Each row of this table is followed by its label. One hidden rule gives the labels. It looks at one to three of the table's principal directions, none of them among the few with the most spread.
[-18 -16   5 -12  -1  -5   0 -10   0  10  11   3  -9  -2  -6   3  -2   0
  27  -7  -5  -7  -1  -3 -17   8  -5   4   9   0  -2   1   6  -8  12 -14
   3  -2   0  16 -10   1  -1  -2   0  12  16 -23] E
[ -3 -13  -3  -6  38 -19   0  12   3  16  15  15 -27   1   3   1   9  15
  39  17  -4 -31 -12 -29 -13  56  -9   5  -7  11 -11   9 -12  21   1 -18
   5   3  11   6 -27   6 -19   2  -2 -13   3 -26] E
[-29 -16   7 -23 -26  17  14 -24 -10 -13 -19 -18  -1  -7   4  30 -19 -11
  -2 -18   3  37   6  20  -2 -45   7 -24  33  -9   8  -2   2 -35  10 -14
 -20 -10   6  22  -2   9   7  -6  -3  25  30  -6] D
[ 16  23  11  25   9  15 -12  24  13  -9  10 -37   6  -9   6 -23   3  15
  -1  19  20 -41  15 -16 -12   3  -4 -15 -18   9 -20  30  -3  13 -16 -16
  -9 -30  46  -9   8  19 -80  -6  10  63 -16  -1] E
[-30  -1  -7  24   8  28  23 -18 -55 -20   1  16   3 -10   6  33  -3 -19
  22  -6  -3  36   2  21   4 -22 -20   3  14   1  28 -22 -23   5  19 -25
  -5  22 -27 -33  25 -24  38 -12   1 -55   2 -25] A
[  2   5 -19   8  49 -24  -5  43   1   9   0  23  14  -8  -1 -20  76  21
  47  37  -5 -33 -24   1 -10   9 -16  61 -34  11 -16  -2 -84   4 -27 -16
   9  35 -10 -39 -35 -41 -19  18   9 -15 -43 -21] E
[-21 -24 -13 -26 -16   6   4 -17  10   8 -18  -6 -21  33 -14  39 -54  -3
   4 -17  -7  27  20 -16 -19 -21  29 -18  29 -43   0   5  40 -45   3  -5
 -34 -46  -8  50 -44  35   6   4  -9  79  74 -14] B
[ -9  -7 -13  -5  33 -32  -8  -2 -11  31   6  30 -18  26 -17   4 -16   6
  10  -1 -17   6 -13 -34  -1  56  -5  28 -16 -14   1  -8  33  16  15  23
  18   6 -36   3 -28   2  53   6 -14 -28  19 -10] B
[-20  21 -11  12   8  -7 -33 -18 -32  17  -6   3  -3  15 -27  18 -46 -21
 -42 -22 -17  27  15 -20 -11  31  -3  17 -12 -40  11   4  70   3  29  36
   3 -12 -39  -3   9   0  61   2 -14 -22  29  -4] C
[ -6  -9  -2  -2  13 -10  -3  -1  -1   6  -7  -8 -31  13  -4   3 -32  -5
 -19  -3  -7  -3  -4 -30   9  25  -4 -16 -18 -32  -9   7  42   7   8  26
  -3 -21   3  12 -16  18  10  10  -7   3  11   8] C
[ 10   2   1 -11  -6 -11 -27  17  35  11 -13  -3  13 -12  -2 -12  19   7
 -12  -3  -7 -13  -4   5 -20   6  14  11  -7   0 -13  24 -21 -18   0   5
   0  -7  19  17  -8 -12 -17   7  -2  16  -5  -8] E
[-43 -27  -5 -29 -14   5  19 -37 -28   1  -3   1 -14   8 -11  45 -18 -14
  17 -10   2  30  10   7 -13 -30   1  -8  37 -20  18 -17  17 -35   6 -24
 -27  -8 -22  29 -30   6   6   6  -8  32  55 -18] E
[ -9  12 -16  20  24 -11   8  -2 -39   9  15  31  30  21 -28  -5  25   1
  -2   5   3  27 -12   5   9  -8 -21  67 -22   1  25 -35  10   8  -1   7
  17  26 -65 -33  -7 -35  43   6 -12 -22  -1   0] B
[  6 -20  10   1   5  -3  -7  30  42   2  18 -16  -1  -8  -7 -42  42  17
  35  11   2 -60  -7  -1 -28 -14  -7  17 -27  -4 -31  21 -25 -19 -14 -22
  -4 -22  34  20 -31  -4 -78  12  12  79 -15 -22] E
[ -1 -12  13  -4  11  13  31   8   8 -17  25 -28   7 -18  24 -14  14   9
  53   5  15 -24 -16   6   1  -2 -20  13  15  59   3  -2 -33  26   6 -56
  30   6  40 -12  27 -10 -43 -25  19 -10 -22 -27] B
[  9   6   1  26  -1  17 -18   4  -2  -4  14   4   8   0   3  -5   5  -4
  -4  -2  -6  -9  11   9  -9   8  -8  -2  -7  10  -2  -1   2  14  13  -6
   2  -1  -4  -6  18  -1  -1  -9   3  -6  -8  -9] C
[ 33 -10  11 -14  12 -41  -5  16  41  12  27  19 -17  -1  -6 -63  62  23
 -19  25   8 -56 -30  -8  20  29 -12   6 -45   6 -25 -13  -2  23 -33  31
  15  14   5  19 -39  -8 -44  33 -12  -3 -44  38] A
[  8  46 -22  26  -5   3 -17  -6 -28   2  -9  -1  35  27 -30   5 -17 -10
 -70   1  12  33  21  -3  10 -27   7  33 -18 -32  25 -16  46  -4 -18  34
 -10 -12 -51 -26   4 -15  20  15 -16  22  13  35] C
[-17 -18   6   2 -10  23   2  -5   1 -14   7 -19 -11  -3  -1   6  -6  -7
  16  -8  -1  -9  12   9 -18 -28  -5 -14   8 -12  -8   6   5 -21   9 -25
 -18 -24  15  20  -7  11 -30  -4   6  46  17 -21] C
[-34 -37  14 -40 -17   5  40 -24   0  -9 -17  -1 -28 -17   3  30 -39 -10
  43 -30  -6  29 -11   2  -8 -16  15 -25  42 -13  12  15  -2 -36  24 -23
  -6  -8  25  32   5   9  20 -14   1 -12  37 -32] E
[ -2  28 -14  15  38 -27   3 -19 -44  20  19  14  -9  25 -27   5 -47 -11
 -47  -3   6  19  -9 -50  21  69 -17  35 -24 -13  37 -15  89  52  16  34
  30  -1 -46 -23  15 -12  46   7 -25 -68  17  15] B
[ -5 -45   5 -39 -19   9  51 -26  24  -9  14  -2 -21   4   6  29 -41  -3
  30 -23  10  15 -10  -5  -6  -1  17 -15  53  24  32  -1  20 -13  18 -52
   1 -28  27  55   1   8 -27 -14  -7   7  57 -31] B
[-29 -13   1 -30 -23   9   7 -15   8  -4 -20 -15  -7 -12   1  24 -24  -7
  23 -20  -6  17   8  10 -22 -33  19 -11  34 -19   2  12 -16 -40   5 -21
 -15 -16  18  26  -7  -1   0  -3   2  27  31 -28] E
[ 29 -14   6  -2  -2   2   8  13  35  -9  15   9  -5  -4  14 -20  26  14
   7   8   5 -23 -12   9   5   8   3 -11  -2  27  -7  -1 -23  12  -8 -15
   4   0  22  17  -3   2 -34  -2  -1  -4 -16   3] C
[ 23   5   7  27 -15  15  -3   6 -11 -15   2  28  13 -21  31  -6  59   2
   9  23  -2  -7   5  43  22 -18 -10 -34   1  33 -10 -22 -71  17 -16   3
  -7  53  -7 -37  21  -5  10  -4  15 -49 -57  26] B
[-28  -2 -11 -39  30 -41 -41  17  22  29 -36   8 -28  -8 -26   3  -9   1
   2 -15 -33  -5 -14 -26 -40  42  19  30 -19 -60 -28  42   1 -38  12  29
  -4 -13   4  31 -45  -7  33  18 -13  -7  22 -34] C
[ -9   0   3  -2  13   2  10  16  -2  -9 -12  -9   0 -22  24  -3  20   8
  43  11  -2 -10 -12   8   4  -6  -8  -1   3  19 -13   6 -62   6  -4 -18
   9  22  26 -28   9 -11  -1  -9  17 -25 -34 -15] B
[ -4 -48  15 -12 -45  17   3 -37  12  10  13   4 -22  20  -2  32 -48 -16
   2 -29  -9  14  24  -1 -12   2  13 -54  40  -3   6   1  65 -25  36  -6
 -21 -28  -2  61  -4  50   8 -11  -1  50  63  -6] E
[-56  24 -23   9  24  -7 -12 -31 -71  20  15  21   4  25 -51  26 -31 -17
  17 -16 -13  33  18 -14 -31   1 -15  66  -1 -50  26 -23  52 -10  15   0
   2   2 -79 -18 -14 -23  66   2 -16  -2  50 -39] B
[ -1  12   0  22  15  10  19   3 -29 -13  14  -7   6  -7   9  -5  11  -2
  21  15  11 -12  -1   0  15  -5 -22   9  -6  20   7 -13 -15  27  -8 -15
  11  18  -1 -42  23 -10 -10  -7  14 -24 -28   3] E
[ -1  37 -20  26  27 -17 -18   6 -31  14   6  17  17  21 -44 -11   2  -2
 -38   8   4   6   5 -22  -5  11  -5  56 -40 -41  14  -4  43   2 -13  32
  -1  -4 -51 -25 -13 -21  13  20 -17   8   8  11] B
[ 14   2  -8  19   4   1 -37   1  -4  15  -3  33  -4   9  10  18   0  -5
 -12  -2 -25   9  12   4  -3  45   2 -18   0   8  -9  -3   0  17  23  20
  -2  20 -24  -4   6  14  56  -9  -2 -47  -1   0] C
[-28 -63  22 -41 -56  39  44 -49  12 -23   6 -20 -33   0  25  43 -49 -13
  38 -33   3  28  14  25  -3 -48  13 -75  76  15  11 -12  17 -32  26 -52
 -24 -30  33  69   1  43 -13 -25   4  45  61 -22] D
[ 14 -40   9 -65 -12 -44  -7 -11  69  32 -12   4 -43  25  -9  -3 -50  11
 -35 -27 -14   5 -21 -39   1  59  35 -28  10 -18 -14  22  75 -16  19  38
   8 -39  22  93 -43  44  16   9 -27  19  53  14] B
[-13   3  -3 -18 -19 -21 -32 -27   6  27   6  -2 -10  19 -30   1 -20  -6
 -49  -9   0  -3  18 -17 -19   6   9  -3  -6 -45   2  -3  66 -19  -6  28
 -19 -32 -24  45 -40   6 -13  30 -24  60  44  12] E
[-31  23  -2  10   5  -2  10 -31 -68   1  -4   7   2   1   7  19  -6  -9
  -7  11   7  36   5   3  33 -11 -24 -13   3  -4  16 -39   1  26  -7  20
   3  37 -42 -48  10  -8  57   2  -5 -48 -15  25] B
[ -4  12 -12  16  37  -3   3  15 -18  -2  11   8   6  -4  -9  -5   8  -3
  17   3  -4  -8 -13  -9  -7  24 -16  48 -17   6  11   0 -10  21   9 -14
  22  12 -11 -30  15 -31  10  -4   2 -48 -14 -26] A
[ 15  34   2  25 -12   9  -5 -18 -21 -11  15  -8  16   6 -11 -16 -16 -15
 -70  -8  14  14   7   4  25  -4 -10   2 -16  -3  24 -20  55  31   0  29
  12  -3 -24 -18  39 -12  12   2 -13 -31 -13  39] C
[-11  18 -16  39  12  30  25  -9 -68 -22 -17  17  17   1  15  44 -15 -19
   0   3   0  58   5  16  30 -18 -14   0  12  11  34 -26 -21  20  14  -4
  -1  34 -38 -65  43 -15  69 -19   6 -80 -11   5] A
[-19 -41  16 -36 -31   0   6 -37   5   5  -7   2 -39   7   1  29 -33 -10
 -10 -19  -7  21   8   0   1  -2  12 -64  31 -22  -6  -1  45 -28  18  11
 -28 -17   3  61 -26  46  14   2 -11  28  48   9] A
[-65 -58  12 -63 -39  28  23 -32  18 -15 -21 -32 -36 -20   4  50 -40 -15
  72 -39 -13  17  14  22 -52 -62  24 -38  73 -31  -8  24 -19 -83  22 -64
 -39 -41  45  76 -29  22 -23 -14  10  77  74 -70] C
[ 36  27   4  34 -16  12 -47  20  24   1   8   9  24  -9  14 -31  32   6
 -17   5 -12 -27  18  25  -8   8   3 -11 -18  20 -24   5 -30  20  -4  17
   6  15   5 -18  28  -1   1  -8  11 -10 -45  11] D
[-12  13   2 -19 -59   1 -31 -43  -1  16 -43 -12  10  17 -22  36 -78 -27
 -96 -46 -10  71  29   1  -1 -23  39 -37  22 -55  18  11  88 -45  24  61
 -24 -35 -25  40  11  24  65   6 -24  31  61  34] E
[  6  38 -18  20  28 -13 -24  28  -4   9  -7  -5  15   1  -3 -20  16   9
  -5  20  -1 -21   1 -15  -3  13  -5  37 -34 -11 -11   5 -26  19 -22  14
  11   6  -6 -42  -5 -25  -4  13   4  -6 -33   2] B
[ 42  15 -28  24  69 -60 -41  51  17  37  13  39 -23  33 -28 -46  48  19
 -38  48 -11 -66 -20 -55  10  87 -14  48 -90 -37 -31   2  23  38 -35  65
   7   7 -36 -17 -66  -6 -15  51 -13 -13 -37  36] B
[-22   1   9  20   0  42  13  -4 -28 -24   0 -25   4 -17  19  25 -22  -9
  37  -8   2  12  15  12 -12 -19 -11 -20  25  19   4  12 -19   2  23 -44
  -6  -6  26 -20  38  10  -6 -33  18   1   4 -35] C
[ 43  68  -6  61  32  -8 -33  29 -23   6  10   5  32  -7  19 -36  20   6
 -38  27   3 -22   0 -13  33  58 -23  20 -48  39  -1  -6 -15  85  -7  39
  44  42 -12 -89  61 -24  29  -7  10 -96 -84  37] B
[  3 -13   1   9 -18   1 -40   7  28  20  20 -15   9  16 -27 -18  10  -3
  -6  -4  -7 -43  26  -6 -42  -8   1  17 -17 -24 -18  16  38 -29   2  -1
 -16 -37  -3  35 -30   9 -53  17   6 105  24 -13] E
[  6  20  -6  27 -15  12 -37  -8 -14   7  -9   0  12  20 -24  11 -31 -18
 -60 -16 -10  22  29  -3  -9  -1   9  -4 -13 -37   3   9  64 -14  16  39
 -17 -21 -32   5  10  17  30   2  -9  26  25  17] A
[  8   2  -1  -8   4 -12  -1   9  11   2   2   4  -3  -1   1 -17  29  11
   5  15   4 -19  -5   3   5  -5   0   2 -10   0 -14  -7 -21   0 -24   5
  -3   9   1   0 -21  -1 -18  12   1  10 -18  14] C
[ 19  40   2  46   7   4 -24  34  -9  -3  -8   0  45 -31   5 -33  44   0
  -6  12  -2 -19  -2  16   0  -7 -12  31 -38  14  -6  17 -55  15  -5  16
  19  33   5 -69  47 -40   1  -1  20 -37 -70   5] E
[ -3   1   1   3  28 -18  30  -2 -23   1  19  18   2   7  -6 -19  21  11
   6  13  13   7 -29  -8  29   9 -25  29 -20  16  14 -30   2  30  -8   4
  25  25 -24 -24  -5 -20  15   5 -11 -40 -20  13] C
[-22  14  -7  -3   4   6 -14   7  -5  -8 -30 -20   1  -8 -15   8 -15 -10
 -19 -12  -7  15   5   1 -15 -27   8  12 -10 -46  -7  21   2 -32   1  11
 -16 -21   4   0  -5  -9   6   7  -3  20   9 -11] C
[ 31  22   5  12   3 -14 -11   1  -3   5  -5   3  17   9  -7 -14   0  -1
 -81   4  12  20 -11  -8  35  24  -4  -2 -27   9  10  -3  48  24   2  50
  12   7 -17 -10  18   5  20   6 -17 -32 -17  55] A
[  15  -44   44  -25  -79   35   23  -32   48  -20    1  -46  -22   -6
   35    5  -47   -1  -12  -22   18   -1   23   14   14  -41   23 -118
   51   22  -13   14   37  -21   10  -12  -27  -45   71   69   18   73
  -57  -20   10   87   28   30] E
[ -6  12  -4  -1  11 -12 -41  17  17  15 -14  -5  -3 -10 -21  -8  -5  -4
 -12 -12 -20 -17   4 -13 -36  24  10  22 -21 -37 -17  38  10 -21  12  17
  -3 -18   8  12  -7  -8   1   8  -2  11   6 -23] B
[-13   8  -2  -7  -4 -23 -16 -16 -17  26 -20  16 -10  12  -7  11 -31  -4
 -12  -9 -16  25   5 -18   9  23   9 -13  -2 -28  -5  -1  28  -2   9  48
   3  13 -28  -7  -6  15  72   5  -6 -21  10  17] E
Which label does each new row get?
[   7   50  -12   59   46   16   -3   52  -41  -26  -17   -7   45  -24
   22  -24   70   13   13   44   10   -7  -12   22   25  -31  -33   39
  -48   23  -13   -7 -102   32  -30   -3   11   47   -3 -108   27  -43
   -2   -3   22  -43  -93   11] D
[ 62  -2  18  22 -59  28 -54  18  66  -8  12   7  31 -21  43 -32  66   6
 -20   5 -13 -40  24  65  -8 -15  13 -53   9  59 -35  -1 -65   7  -4  -2
  -7  21  29  17  30  11 -31 -11  20   9 -54  23] D
[-21 -22  10  -7  27  18  37  19   2 -25   9 -31  -6 -24   6  -2  18  10
  59   8  17 -23 -18  -1 -18 -21 -17  16   5  20  -3  21 -40 -12   1 -66
  -2 -17  50   2  -4  -8 -75 -13  12  34  -1 -47] A
[ 18  24  -6  23  -6  26   2   2  -1 -20  17  -4  13  -6  12  -2   5   0
  -2   8  13 -11  17  14  -3 -10   2  -4  11  23  12  -7 -21  23 -13 -30
  -2  -4   9 -16  28 -11 -34 -10   4  -9 -11  -5] A
[  1   2  10   1 -10  15  13  -4   8 -15   7 -38  -1  -2  -5  -9 -29  -5
 -21 -10  17  -7   4 -11   0 -15   0  -7   0  -5   8  14  39  -1   3 -10
  -1 -37  29  14  17   7 -46  -3   0  38  12   3] A
[  3 -26  23   0 -51  56  38   0  17 -45 -15 -31  -1 -27  60  12  11   5
  56   6  11   0  17  51  17 -86   9 -87  49  36 -21  -3 -89 -20 -16 -46
 -28   5  63  -3  24  32 -41 -27  36  41 -27   4] B
[-33 -38   0 -22  -7  -4  27 -35 -23   7  10  14 -21  21 -14  27 -29 -13
  20 -20  -7  31  -5  -4   3  -8  -8   1  23 -15  18 -26  45 -16  23  -5
  -1  -2 -33  28 -20  10  41  -1  -9   4  47 -13] C
[ 18  30   7  13  10  15  23  11  -6 -33   2 -11  13 -25  20 -21  18   6
 -12   9  19   2 -16  18  28 -12  -9  -2  -6  33   9  -5 -36  33 -15 -11
  18  17  24 -35  44 -21 -16 -14   1 -59 -48  16] C
[ 57  28   9  39  -7  -4 -22  23  17  -4  16  17  28 -16  21 -53  57   6
 -42  18   2 -30 -10  23  35  18 -15  -3 -39  42  -9 -14 -31  52 -14  37
  29  42  -1 -43  43 -22   2   4   8 -69 -85  50] A
[ 30  -5  32  -3 -52  24  10  13  52 -20 -19 -34  28 -27  30 -25   2  11
  -4 -13  12   0   0  28   9 -47  24 -45  17  35 -13  29 -36 -19  -1  -5
   1 -11  67  10  43  16 -37 -22  18  41 -27  17] E
[-45  29 -24  -7  39 -10  29  -2 -63 -14 -22   6  10 -15  -9  17  18  -7
  24  12   5  34 -21   8  12 -34 -18  58  -5 -21  23 -24 -53  -2 -22 -10
   8  38 -34 -61  -3 -57  40  10  -3 -66 -20 -14] C
[ 33  32 -11  62 -18  13 -67   8  -9  14  13  18  54  15 -34 -12  26 -21
 -81  -5 -11   0  33  20 -20   0  -5  37 -39 -13  10   0  46  -4  16  39
  -8   0 -57 -17  24 -17  14  11  -4  20  -6  22] B
[  35   -6   15   22  -56   50  -11   18   47  -30   -1  -48   40  -15
   18  -13   28   -3  -28    3   21  -24   29   43  -14  -77   14  -33
   10   24  -10   21  -26  -34  -14  -32  -33  -37   51   20   20   11
 -105   -4   22  109  -10   14] A
[-36 -22  16 -22 -36  36  50 -52 -25 -26   3 -28 -12 -11   6  44 -67 -24
  10 -36  16  45   9   9   1 -38   3 -37  61   7  43  -5  39 -15  30 -44
  -7 -26  19  27  39   9  -2 -25  -3   0  54 -23] B
[  9 -27  18 -24 -35  -2 -31  -8  45  11 -13 -13 -26  -3   7   2 -20  -5
 -29 -19 -16 -12  12   0 -14  15  21 -60  10 -18 -28  28  32 -25  18  25
 -20 -28  32  61 -13  42  -9   3  -3  38  21  10] A
[  3  31  -2  39  -6  26  -9   4 -32 -11 -15 -10  25 -10  24  12  -6  -7
  -4   7   0  17  19  14  15 -16  -7 -18   1  15   2  -3 -30  20   3   6
   1  20  -2 -57  44  -2  29 -16  17 -27 -32  11] B
[-18  -5  14 -13 -18  22  18  -2   0 -26 -37 -40  -6 -27  32  13 -22  -6
   6 -10   2  21  -3  15  17 -41   4 -46  20   0 -10  15 -35 -14   5  -5
  -7  -3  47 -10  26  10   5 -14  15  -5 -18   4] D
[  3 -27   8 -10  -4 -12 -28  11  35  23 -12  13 -19  -4   7   0 -11   4
  23 -16 -31 -15  -1 -11 -24  40  15 -21   0  -8 -28  32  -6 -15  29  13
   1  -5  21  29 -10  20  25  -5   6   1   8 -25] E
[  1  -7  10   8  -9  11  16 -18 -14  -4  31   7  -1   8   2   0   4   4
  18   6  13  -4   9   5   5  -4 -11 -15  14  24   8 -21  14  15  -2 -20
  -1   4  -9   4   3  14 -16  -9   0  15   8   2] E
[-24 -11  -7 -10  21 -12   5  -7 -12  11  13  11 -10   9 -31   7 -10  -5
  19 -11  -5   1  -8 -17 -24  14  -6  42  -4 -23  12   3  30 -14  14 -13
   3 -12 -20  17 -20 -13   4   5 -11   7  35 -35] B
[ 22 -25   7   8 -34  20 -11 -15  18   5  15   7  -7  26   5  18 -18  -3
 -14  -6  -2   1  28   5  -4   4  13 -48  23  12  -4  -4  43  -7  13  -1
 -23 -20  -5  42  -7  50  -9  -9   0  51  37  14] E
[  9  17   4  36  26  25  34  19 -32 -33  12 -27  14 -13  32 -15  25   5
  20  30  24 -13 -11   7  39 -19 -36   0 -14  47   3 -19 -43  50 -15 -25
  19  24  19 -67  38 -10 -27 -16  22 -33 -61  17] D
[ 10 -11   3 -27  -1 -15 -18   2  46  13  12  -8 -13  -1 -10 -12 -10   4
 -11 -15  -5 -26  -6 -14 -27  37  13  10   3   2  -5  22  28  -4  11  -9
   9 -29  25  51 -11   2 -32   3 -11  14  24 -20] C
[ 12 -16   1  -7 -43  18 -15 -21  27   2   3  -5   4  26 -24  19 -40 -15
 -50 -31  -2  21  27   6 -21 -19  28 -16  22 -22  13   9  75 -39  18   5
 -27 -49 -10  64  -7  29 -12  -1 -14  71  66   5] A
[ 39  -5   3  21 -30  19 -22  14  21  -5 -21  23  19  -2  38   7  24   2
 -10   3 -18  16  11  39  19  -7  15 -47  12  35 -18  -5 -51   3   7  20
  -7  34   0 -13  25  21  45 -16  15 -33 -34  28] B
